Each row has a name. Each question is about the rows just above it. Places in a row count from 0.

Columns, left to right: Q Y Z H T N F
[425 94 -41 266 199 -2 -75] : gonet
[138 137 57 -879 -299 262 146] : led
[-37 311 -133 -3 95 -132 -185] : dorat
The next entry after [-3 95]:
[-132]
Give the next entry after [-37 311 -133].
[-3]
What comes right after [-133] in the named rows?
[-3]
Which column holds [57 -133] top down?
Z
Right after [-2] comes
[-75]
Where does [137 137 57 -879 -299 262 146] differ from led, and what was there?
0, [138]
Right after [138] comes
[137]

Columns, left to right: C X W S
[-19 437 -444 438] = vuga
[-112 -15 185 86] = sudu
[-104 337 -436 -584] = roreb
key -> tag
[-584] -> j_484
[-19] -> j_475
[86] -> j_582
[438] -> j_614
The tag of vuga, keyed by place 3:
j_614
Right after [-112] comes
[-15]
Changed roreb: [-104 337 -436 -585]. Place and old value:
3, [-584]
One entry of vuga was changed: [-20 437 -444 438]. Where, and from what?
0, [-19]
What comes right after [-15] in the named rows?
[185]
What comes right after [437] in the named rows?
[-444]
Which column holds [-15 337] top down?
X

Columns, left to right: A D E V B R U P M
[-75 241 19 -20 506 -24 71 62 72] -> Buduf
[124 -24 -490 -56 -99 107 126 -152 -226] -> veset
[204 -40 673 91 267 44 75 0 16] -> remin
[84 -40 673 91 267 44 75 0 16] -> Dopim
[-207 -104 -490 -99 -56 107 -157 -84 -96] -> Sudal
Which column holds [204 84 -207] top down?
A
Give the next entry after [-490 -99 -56 107].
[-157]
One entry of remin was changed: [203 -40 673 91 267 44 75 0 16]. Where, and from what?
0, [204]
[16 16] is in which column, read top down?
M
key -> tag
[-152] -> j_520
[-226] -> j_460
[-99] -> j_266
[-96] -> j_265
Join veset by its entry at place 8:
j_460

Columns, left to right: Bet Tum repum Mog tekip
[604 -61 324 -364 -98] = Buzi
[-52 -32 -678 -39 22] = Maz
[-161 605 371 -271 142] = beko
[-32 605] is in which column, read top down?
Tum
[-39 -271] is in which column, read top down?
Mog
Where does [-53 -32 -678 -39 22] differ from Maz, and what was there?
0, [-52]
tags:
[-61] -> j_454
[-678] -> j_111
[-677] -> j_319
[324] -> j_112
[-62] -> j_788
[370] -> j_619
[323] -> j_971
[371] -> j_953
Look up the entry of Buzi at place 2 in the table:
j_112
The next entry after [324 -364]:
[-98]
The entry that follows [604]:
[-61]

Columns, left to right: kunan gazaz kot romuv kat Gutov
[-388 38 -447 -504 197 659] -> virut
[414 705 53 142 413 261] -> rilod
[-282 -451 22 17 -387 -208] -> Tudat
[-235 -116 207 144 -195 795] -> vefe
The next entry after [-388 38 -447 -504]:
[197]
Table of tags by key:
[-505] -> j_963
[-388] -> j_681
[17] -> j_772
[-504] -> j_364
[18] -> j_262
The tag of virut, keyed by place 3:
j_364
The entry that follows [-387]:
[-208]
Right after [413] comes
[261]
[413 -387] is in which column, read top down?
kat
[17 144] is in which column, read top down?
romuv

Columns, left to right: Ran puv Seb zavo gudi zeka Buzus Sok Vama
[-168 -203 127 -126 441 -144 404 580 29] : kupuz
[330 -182 -212 352 -244 22 -501 -575 -101] : guzes
[-345 232 44 -47 -477 -360 126 -562 444] : lege
[-43 289 -406 -84 -654 39 -284 -602 49] : sem
[-434 462 186 -462 -510 -40 225 -110 190] : goke
[-377 467 215 -573 -430 131 211 132 9] : guzi
[-358 482 196 -551 -490 141 159 49 9] : sove
[-199 70 -51 165 -408 -389 -9 -699 82] : tasup
[-508 146 185 -230 442 -411 522 53 442] : lafez
[98 83 109 -407 48 470 -62 331 -508] : Tisi
[-235 359 35 -177 -650 -74 -74 -546 203] : zuv
[-492 84 145 -117 -55 -487 499 -73 513] : povi
The entry that follows [83]:
[109]
Table of tags by key:
[-551] -> j_659
[-178] -> j_399
[-176] -> j_525
[-407] -> j_670
[-177] -> j_567
[-75] -> j_325
[-74] -> j_497
[-573] -> j_918
[-126] -> j_838
The tag of zuv, keyed by place 3:
j_567
Right after [330] comes
[-182]
What comes right after [441] in the named rows?
[-144]
The entry that follows [-407]:
[48]

